In the data rows, the value 500 means zero.
Here are some points:
[500 426 430 426 606 504 547 438 398 570 373 536 375 481 496 642 449 604 360]
[449 612 375 453 481 385 356 542 523 470 574 570 453 542 574 436 625 578 407]
[610 415 653 364 415 631 623 623 617 653 559 434 655 449 373 549 500 364 494]
[477 538 502 623 532 411 375 502 525 385 627 485 419 390 623 492 627 564 521]
[462 455 519 379 602 572 540 508 413 489 430 517 379 576 517 629 356 615 373]
[528 621 534 610 453 362 362 364 373 383 447 496 385 375 640 479 640 640 485]
[413 619 428 651 648 449 475 487 502 562 377 636 369 400 455 595 551 625 369]
[583 502 432 479 434 517 553 549 566 460 451 447 487 428 606 553 422 572 436]
[358 604 396 621 508 373 441 472 432 475 483 583 447 413 385 428 621 583 451]
[581 508 498 409 477 557 593 640 453 600 385 557 426 574 540 638 492 498 347]
[347 598 585 373 644 538 400 606 511 640 349 655 587 441 349 455 498 540 530]
[362 430 547 392 646 578 564 466 483 623 379 612 496 492 345 593 402 492 445]
[364 549 422 557 653 500 434 494 604 583 411 578 436 409 438 583 496 538 460]
[572 481 358 434 422 528 587 447 447 451 540 392 415 631 506 555 453 462 377]
[417 525 583 472 623 553 470 511 443 455 366 532 402 530 593 587 377 589 419]
[515 419 517 449 619 619 591 534 381 631 364 566 400 475 481 644 396 521 356]
[455 515 443 475 587 409 449 455 462 400 400 492 356 498 549 604 445 631 383]
[436 547 587 619 538 394 483 485 549 411 634 610 432 604 631 447 631 581 506]
[426 583 407 498 536 392 345 449 504 426 449 629 498 438 443 519 519 606 528]
[472 460 521 455 581 532 525 377 477 581 521 419 536 525 500 538 438 441 585]
[489 629 487 417 455 502 438 500 472 536 409 634 629 494 405 424 591 426 634]
[591 462 468 578 362 460 513 428 648 364 651 356 598 591 646 356 530 475 574]
[402 627 436 460 625 617 515 636 407 612 354 644 568 485 379 464 366 485 549]
[502 653 371 606 583 375 385 390 451 390 485 555 373 377 583 608 608 610 354]
[458 638 362 494 451 352 462 371 360 358 564 542 349 369 655 557 646 648 489]
[394 551 515 589 483 428 428 358 528 523 606 551 562 458 551 470 612 470 595]
[523 519 352 634 528 379 464 417 441 388 477 494 422 621 545 523 521 551 424]
[600 436 511 581 354 455 557 434 655 377 638 345 606 564 557 345 542 430 587]
[494 593 364 574 472 405 443 470 492 449 453 523 455 608 638 449 555 570 415]
[636 390 542 466 398 562 615 451 602 587 608 424 617 506 487 460 369 354 542]
[441 521 381 447 600 436 445 362 458 436 511 455 392 483 634 572 545 455 441]
[551 438 638 369 489 625 568 515 375 549 534 371 646 566 602 610 390 411 610]
[574 394 595 525 426 564 578 385 426 530 621 362 538 617 553 506 381 443 631]
[525 424 553 519 621 623 589 553 366 629 352 585 405 364 475 648 407 504 362]
[646 375 576 377 366 583 627 504 591 557 547 394 619 500 451 409 485 405 555]
[619 349 642 430 360 615 640 564 570 500 496 366 634 470 352 392 494 358 636]
[549 441 475 477 441 511 521 352 449 477 568 364 532 598 615 521 354 525 430]
[496 411 578 402 631 640 494 566 358 651 362 587 506 528 449 651 362 481 366]
[631 413 494 517 390 595 655 479 621 566 466 411 600 644 447 438 475 396 449]
Here are 16 more points, each followed by its number:
[434 528 568 445 598 487 472 369 500 555 532 479 485 648 528 570 528 617 470] 0
[557 466 644 648 400 489 487 631 642 347 655 360 534 640 610 349 619 536 648] 1
[621 392 540 530 369 540 585 458 625 413 591 441 593 540 458 405 400 385 608] 2
[623 354 646 383 383 612 644 604 646 591 587 381 644 462 407 390 466 347 642] 3
[443 655 377 655 492 354 381 388 468 396 595 640 347 347 636 468 655 638 498] 4
[542 570 621 549 564 508 523 598 610 606 598 500 589 445 462 396 593 451 492] 5
[451 606 530 436 458 534 453 540 455 513 426 606 610 511 377 462 532 468 604] 6
[634 405 619 411 405 634 629 591 627 627 615 415 638 422 417 517 428 369 538] 7
[566 443 451 534 430 551 583 445 547 519 553 377 511 517 566 483 468 398 413] 8
[589 377 345 515 407 525 621 496 385 373 487 402 366 638 477 602 513 413 400] 9
[360 475 479 604 593 360 360 405 481 430 589 591 517 349 564 504 553 496 627] 10
[629 398 615 419 428 646 648 655 430 547 455 477 513 612 504 631 417 379 434] 11
[532 585 347 587 466 413 468 453 438 441 538 466 438 600 617 511 534 545 504] 12
[578 347 640 612 349 566 551 651 634 345 612 349 525 610 629 347 451 381 655] 13
[388 534 392 629 638 513 394 415 369 479 460 615 390 417 576 574 600 562 511] 14
[398 602 394 640 634 402 352 413 572 483 468 646 398 358 562 472 617 449 487] 15
Which of these numbered points is nearest to each point below, ignoring the direction in which the first points spread most? Its number follows each.
[617 453 570 523 394 604 612 530 619 636 581 407 640 496 402 475 483 377 483] > 7
[655 385 602 462 411 644 651 653 345 407 396 538 441 629 515 640 436 392 349] > 11
[424 595 349 638 629 396 369 432 551 481 610 623 354 362 589 621 587 598 394] > 7
[604 417 481 396 419 608 600 634 498 496 413 483 462 636 600 589 460 409 438] > 11
[445 545 566 591 530 445 426 360 555 553 566 553 553 366 536 485 570 500 598] > 10
[385 640 354 642 445 349 354 373 347 354 585 528 352 360 651 528 651 646 623] > 4
[562 470 655 347 479 621 619 627 631 655 506 470 642 426 360 502 562 394 479] > 7
[513 485 356 559 468 424 477 475 445 466 443 534 470 651 578 566 598 574 534] > 12
[470 564 402 600 485 430 392 517 515 443 445 511 481 583 572 551 566 587 443] > 12
[570 383 625 593 517 651 570 608 379 498 636 443 623 489 627 600 345 428 589] > 14
[587 504 369 506 438 545 604 568 411 458 500 396 362 593 538 612 434 434 352] > 9
[409 477 513 483 500 492 419 409 553 598 436 631 551 385 434 515 536 483 617] > 15
[627 358 557 528 358 559 606 551 574 394 557 383 564 547 468 402 432 373 644] > 2
[411 600 466 422 475 407 411 572 475 551 360 648 451 502 411 500 508 472 591] > 6
[508 409 458 553 570 515 536 356 470 576 617 438 494 460 392 562 487 487 553] > 14
[540 576 634 441 511 519 511 610 598 585 508 481 591 356 422 400 585 458 402] > 5
[400 540 472 585 534 364 432 464 568 453 542 540 364 383 485 388 636 576 519] > 3
[415 494 562 562 545 479 417 402 400 534 519 513 604 415 568 477 581 460 572] > 10
[407 648 405 468 521 369 407 525 466 494 513 642 477 443 428 530 578 591 422] > 7
[466 432 629 547 627 655 545 629 392 508 438 549 608 504 648 494 347 422 517] > 14
[506 434 504 500 551 593 530 581 388 409 424 464 407 615 642 615 373 515 462] > 11
[559 371 538 570 610 653 610 619 352 610 371 559 479 532 508 655 358 419 385] > 11
[576 451 617 631 392 549 481 638 640 352 653 358 489 653 511 360 564 627 640] > 1
